In the data rows, 128 means zero.
Here are some points, one per row:
[ 73 163 106  62 142 157 169  50 151  71 113 136 123  81 110 154 116  99 195  85 112 142  86 121
 112 210 125 179 156 204 132 135 137  96 153 121 151 153 100 141  80 129 164 163  61  98 135  75
  76  87 133 125  58 150 148 112 154 116 100]
[167 115  88  92  85 157 124 131 145 173 136 123 121 116  43 185 116 187 138 118 160 186 101 120
  70 129 159 134  75  54 185 161 100 110 159  81  84  86  64 142 157 144 167 103 116 145 101 178
 166 133 134 131 126 161 134  68  84 155 164]
[107  72  77  83  94 122 178  96  88 114 123 167 138 145 147 117 135 133 145 165 128 111 183 164
 101 180 116 156 166 135 130 136 171 100 187  92 166  88 124 113 100 190 148 200  73 138 140  95
 155  93 104 151  60 142 108 138 144 105 170]
[148 111  96 175 106 120 145  88 123 148 156 142 136 122 128 144 167 148  92 114  93  83 134 112
 158 171 140 132 123 119  78 126  87 178 117 188 107 166 130 142 129 154  65 114 109 121  88 129
  54 134  90 132 111 155 115  91 139 116 143]
[176 144 151 126 122 144  33 131 117 129 103 125 136 155 142 130  83 198 126 201 172  70  55 146
 116  97 175 138 172 110 110 122  54 120 130  98 135 187 110 176 142 183 170 144  83 147 146 123
 127 145 137 139 137  47 136 138 100  78 104]
[126 114 101  87 160  97 150 159 205 116  96 113 142 132 136 129 125 164 126 120 137 139  57 150
 107 121 121 130 123 127 116 108 163  97 157  94 178 189 154 101 128 119  89 197 125 149  11  85
 179 141 100 115 128 173 173  90 117 116 122]
[ 59 140  81 156 141 169  91  97 147  99 160  91 132 151 140 131  62 146 155 136 160  14 193 167
  88 127  81 150  87 124 163  98 152 157 143 183 115  81 103 181 103  92  62 134 157 126  43 154
 128 173 116 140  95  78 106 113 130 148 123]
[ 97 146 173 146 150 135  87 224  85 134  95 200 145 115 126 127 103 155 147 124 107 174 191 151
 149 107 145 167  99 140 126  65  87 128 139 107 162 178 154 133  85  93 164 107  86 111 124 183
 153 182  54 119 108 109 172  96 143 119 215]
[119 140 141 149 117 180 164 117 111 157 137 136 148 147 124  78 112  93 116 181 112 121 126 176
 150 149 132 145 144 117 154  90 148 151  60 184 106 123 120  83 124 134 165 123 142 146  48 122
 108 129 176 131 114 133 134 107 148 165  98]
[181 146 178 145 115 122  99 164 156 146  77 129 115 120 154  74 110 117 142 119 143 126 107  97
 108 132 117 113 125 148 159 203 111 162  99  94 102  57 188  88  66  92 116 219  82 152 141 130
  81 168  70 155 170 136 108 143  82 177 183]
[140 109 176 169 112 108  70 114 131 152 102 144 102 128  66 112 107  68 116 107 119 156 141 112
 127 140  62 103 125 106 145 131 118 119 137 132 131 146 118  72  78 161  96  79 135 177 119  86
 133  88 154 104  92  87 138 138 125  68 123]
[186 150 105 161 101 133 120 128 170 131 120 157 122 130 118 161 218 154 138  96 116 133 149 166
 109 151 138  62 114 132  95 124 109 117 109  51 142 101 189  98 100  81 154 137 161  88 120 165
 161 137 210 132 105  60 125 120 147 129 100]
[101  82 184 112 110  71 153 130 111 137  87 153 211 134  91 140 160 158 162  99 119 129 182 130
  66 124 125 168 131 155 135 172 121 152 142 125 102 126 134 171 167 122 128 136  96 151 124  77
 164 182 110 159 156 110 203 137  92 169  43]
[161 152  94 127 124 136 149  87  90  98 130 134 137 140  86 149 133  71 163 159 168  84 122 146
 164 102  64 102 103 173 164 110 128 150 140 147 136 159 154 136 164 143  95 119 136 143 120 141
  89 150 165 144 149 139 138 131 143 159 163]
[ 91 174 113 102 132 154 156 153 143  69 144  98  97 151  68 108 128 122 102 129 133  83 145 142
 122 153  96 122 187 139 114 148 133 171 141 180  99 125  94 169  97 147 116 112 190 149  64 170
 121 165 119 148 130 106 117 151 151 124 144]
[ 97 133 115 164 114  97 174 106 141 114 151 124  75 188 113  72  95 122 181  73 104 129 139 118
 166 106 185  89 138  86 128 119 108 148 111 137 147 169 118 111 110 142 119 121  96 110 165 138
 172 156 172 171 154 164 112 139 111 118 121]
[159 141 130 170 161 126 135 131 108 118 211 121 114  77 104 140 124  97 103 125 111  98 124 122
 132 120 166 182  81 133  89 155 165 135  67 135 112 166 127 130 127 127 122 192 154 190 166 127
 180 103 157 151 114 117 153 154 150 138 169]
[173 123 120 128 181 100 204  99 166 128 122  64 177  99 181 100  97 164  86 154 127 203 168 166
  89  81  84 144 143 129 163 167  94 137 131 115 144 163 130 149 113 102 159 116 169 112 186 152
 116 148 115 144  60 117 138  95  71  98 136]
[108 188 136 144 115  79  97  99 125 129  83  96 168 117 149 167 125  62 137 172  84 117  97 162
 111 140 145 137 154  32  99 150 163 127 122 127 116 102 161 122 132 141 105 101 135  85 161 151
 145 148 139  88 143 180 146 142 165 109 151]
[ 94 134  69  98 192 101  81 108  97 161  90 158  92 131 198 102 143  69  96 142 157 170 132 102
 113 104 165  96 124 163  97 159  77 189 103 110 100 105 114 112 174 122 137  90 119 129  91 121
 175  97 144 150 135 122 137 132 116 116 134]
[ 95 110 160 148 131 162 102 101 128 118 156 126 113 196 131 150 154  97 111 167 100 123  96  85
 129 143  82 134 154 165 101 107 126  99  91 119  99 127 142 180 113 137  94 115 154 127 128 146
 165 139 151 156  95 189  79 112  83 157 136]
[139 182 136  94 124 145  62 172 152 126 183 109 172 186 127  90 136 124  58 110  92 168 150 109
 112  86 134 150 113 119 157 115 169 174 159  57 124 136 136 113 152 125 105 111  65 130 147 148
  82  80 124 174 142 129  84 124 193 128  74]
[136 130 147 134 157 146 112  88  98 126 118  72 118 132 135 154 130 127 116  47 154 113 132 137
 194  97 117 162 130 121  96 122 149 104 142 181 136  76 167 131 117 178 156 104 152 150  89 159
 125 131 126 161 114 149 126 145 164 150 113]
[136 122 169 120  91  88 110 131  97 148 176 172 107  92 180 128 164  94  88  70 208 137  98 220
  80 135  92 141 145  84 132  81 112 153 120  94 163 163  84 145 121 112 137 141 170  97 149 137
 118 115 104 117 194 155  99 145 105 131 111]
[153 171 124 118 113 129 129 145 206 206 135 190 127 108 188  98 154 124 149 131 134  91 104  80
 174 131 112  89 114 133 108 107 180 151 181 163 108 117 101 153 133 121 155  91 131 184 193 155
 148 118 123 130 107 138 166 114 126 133 113]
[114  70 136 159 161 180 125  97 152 106 102 119 117 123 103 100 113  70 142 149 129  93 149 115
 167 146 123 135 122  83  68 165 103 132 148 121 164 146 104 107 178 104 140 121 146 109 129 178
 117  94 100 110 145 123 106 123 142 182  89]
[154 145 150 118 121 119 101 125 154 187 112 100 160 152 116 135 105 157 109 114  67 137 138 179
 124 144 142 113  98 210  72 114 136 110 128 132 164  87  48  89 186 114 155 118 169  82 154  49
 134 163 123 170 210 102  93 115 125 103 198]
[ 82  96 154 148 115 145 168 166 180 150 104  98  82 147 110 151 175  79 111 127 165 107 115 179
 161  60 171 131 101 152 139 134 126 125 134 146  66 133 155 143 119 185 132 136 132  98 182 110
 114  66 112  88 151  95 124  85 135 124 145]
[142 139 127  95 150 200 126 128  67 146 130 112  74 111 128  46 169 145 110 127  90 166 139 134
 154 168 109  89 109  61 133 130 137  63 117 121 129 123 161 189 149 105  71 115 115 112 160  83
 109 141 131 119 182 114 179 114 107 132 123]
[115 120 137 124 103 141 157 159 133 150  90 130 119 150 156 175 125 127  85 140 145 168 137  73
  98 137 118 132 112 122 131 116  80  97 118 205 177 117 114  97 153 120  69 188 127 145 168 195
 105 125 193 139 161 142 146 142 182  98 111]
[143  74 144   0 120 126 121 162 123 138 151  90 181 111 113 137  95 164 152  98 145 100 102 127
  87 145 143  84 165 111 150  80 106 158  73 164 106 127 202  81 144  75 115  89 113 109 176 116
 183  78  73 113  95  95 119 142 122 153 159]
[ 92 145 192 132  86  99 125 130 121  58 101 129 157  77 180 129 125 172 113 123 100 105 140 118
 207 133 151 104 100 117 177 155 102 114 127  86 107 124  99 123 166 118 112 126 186 139 113 146
 115  36 163 154 134 150 125 152  99 112 167]
[ 67  92  83 163 172 137 227  62 101  61 127 146 162 123 120 171 116 112 156 129 167 190  65 100
 120 174 130 105 187 146  77  78 186  68 179 107  78 120  85 118  99 110 156 175  73 120 125  70
  50  97  96 173  63 111 154 173 167 159 134]
[115 117 120 140 181  78 117 148 125 151 151 156 148 185 120 109 139 110 183 114 113 146  90  83
 144 169 149 128  92 111 178 123 138 127  95 143 145 108 152 150 164 181 155 153 218 107 133 152
  74 134 111 111 113 104 115 151 117  90 109]
[152 115 142 113  83  32 113 131  72 130  94  71   1 116 143 166 127 155 104 179 115 168 138  92
 147 155 131 144  96 146 136 105 193 146 150 136  93 185 133  99 141 107 160 134 121 118 137 150
 135 160 129  81 134  82  85 103 100 157  96]
[140 150 134 156 169 148 100 107 138 164 157 133 120 151 142 147 163 154 155 115 131 129 167 115
 159 109 150 121 214 151 158 155 144 116 130 153 164 154  94 132 132 138  96 119 142 123 105 126
 109  96 159  51 127 134 136 151 132 209 159]
[100 116  96 163  92 150 131 129  77 123 176 141 123 128 145 112  76 126 173  99 121 126 121 106
 121  86  96 127 174 141  94 162 135 114 119 107  96 124 169 131 152 134 139 122 180 156 129 133
 106 123 162  87 158 123 124  48 178 101 132]
[169 103  88  84  91  96 149 140 124 144 170 112 147 146 150 149 137 122 140 171 107 139 117 122
 193 104 150 179 102 143 143 154  78  70  95  86 135 101 102 131  45  83  99  63 126 155 124 141
 151 140  78 100 196 106 148 187 151 116  82]
[149 106 145 154 180 142 151 157 135 160 118 175 125  42 118 140 112 138 133 152 133 135 108 115
 158 125 152 152 162 134 176 144 136 132 160 141 121 143 173 138 145 116  93  86 114 107 137 102
 168 169 187 160 153 141  24 162 153  90 108]
[140 144 106 124  90 137 159 174 110  77  85 162  80 102 106 122  92 191 106 133 134 118 115 112
  68  67 146 146 100 146  96 100 165 165  94 102 221  62 119 119 125 127 111  85 145  97 149  82
 109 122 109 114  79 157 167 159  76 142  91]
[154  83 108 154 118 170  86 178 130  54 144  78 177  91 172 122 154 154 142 133  93 166 130 119
  85 117  90  69  79 143 141 124 107 169 169 165 125 116 109 123 105 185 193 160  86 110 125  80
 166 145 104  63 139 174 129 174 124 129 102]
[124 168 144 139 151 101 125 138 140 127 162 144 134 131  69 125 153 106  76 129 170  82 193  89
 137 102 148  93 138 107 130 126 141  43 103 146 118 118 143 114 163  83 190 119  85 131 130 115
 109 143 119  78 139 181 109 122  82  59 119]
These points spread out most along one direction. Take the direction at right angles to it along which they spread out most. Go by this last direction. Where along it does each point below lie, from 0 to 99? 50 is the average, and the first point above lies past it. One standard deviation of the points above along it is 16.
[181 146 178 145 115 122  99 164 156 146  77 129 115 120 154  74 110 117 142 119 143 126 107  97
 108 132 117 113 125 148 159 203 111 162  99  94 102  57 188  88  66  92 116 219  82 152 141 130
  81 168  70 155 170 136 108 143  82 177 183] -> 65
[140 150 134 156 169 148 100 107 138 164 157 133 120 151 142 147 163 154 155 115 131 129 167 115
 159 109 150 121 214 151 158 155 144 116 130 153 164 154  94 132 132 138  96 119 142 123 105 126
 109  96 159  51 127 134 136 151 132 209 159] -> 33
[161 152  94 127 124 136 149  87  90  98 130 134 137 140  86 149 133  71 163 159 168  84 122 146
 164 102  64 102 103 173 164 110 128 150 140 147 136 159 154 136 164 143  95 119 136 143 120 141
  89 150 165 144 149 139 138 131 143 159 163] -> 28
[101  82 184 112 110  71 153 130 111 137  87 153 211 134  91 140 160 158 162  99 119 129 182 130
  66 124 125 168 131 155 135 172 121 152 142 125 102 126 134 171 167 122 128 136  96 151 124  77
 164 182 110 159 156 110 203 137  92 169  43] -> 75
[115 117 120 140 181  78 117 148 125 151 151 156 148 185 120 109 139 110 183 114 113 146  90  83
 144 169 149 128  92 111 178 123 138 127  95 143 145 108 152 150 164 181 155 153 218 107 133 152
  74 134 111 111 113 104 115 151 117  90 109] -> 40
[ 95 110 160 148 131 162 102 101 128 118 156 126 113 196 131 150 154  97 111 167 100 123  96  85
 129 143  82 134 154 165 101 107 126  99  91 119  99 127 142 180 113 137  94 115 154 127 128 146
 165 139 151 156  95 189  79 112  83 157 136] -> 31
[176 144 151 126 122 144  33 131 117 129 103 125 136 155 142 130  83 198 126 201 172  70  55 146
 116  97 175 138 172 110 110 122  54 120 130  98 135 187 110 176 142 183 170 144  83 147 146 123
 127 145 137 139 137  47 136 138 100  78 104] -> 62
[186 150 105 161 101 133 120 128 170 131 120 157 122 130 118 161 218 154 138  96 116 133 149 166
 109 151 138  62 114 132  95 124 109 117 109  51 142 101 189  98 100  81 154 137 161  88 120 165
 161 137 210 132 105  60 125 120 147 129 100] -> 54
[153 171 124 118 113 129 129 145 206 206 135 190 127 108 188  98 154 124 149 131 134  91 104  80
 174 131 112  89 114 133 108 107 180 151 181 163 108 117 101 153 133 121 155  91 131 184 193 155
 148 118 123 130 107 138 166 114 126 133 113] -> 45
[ 97 133 115 164 114  97 174 106 141 114 151 124  75 188 113  72  95 122 181  73 104 129 139 118
 166 106 185  89 138  86 128 119 108 148 111 137 147 169 118 111 110 142 119 121  96 110 165 138
 172 156 172 171 154 164 112 139 111 118 121] -> 40
[139 182 136  94 124 145  62 172 152 126 183 109 172 186 127  90 136 124  58 110  92 168 150 109
 112  86 134 150 113 119 157 115 169 174 159  57 124 136 136 113 152 125 105 111  65 130 147 148
  82  80 124 174 142 129  84 124 193 128  74] -> 52
[124 168 144 139 151 101 125 138 140 127 162 144 134 131  69 125 153 106  76 129 170  82 193  89
 137 102 148  93 138 107 130 126 141  43 103 146 118 118 143 114 163  83 190 119  85 131 130 115
 109 143 119  78 139 181 109 122  82  59 119] -> 46
[100 116  96 163  92 150 131 129  77 123 176 141 123 128 145 112  76 126 173  99 121 126 121 106
 121  86  96 127 174 141  94 162 135 114 119 107  96 124 169 131 152 134 139 122 180 156 129 133
 106 123 162  87 158 123 124  48 178 101 132] -> 34
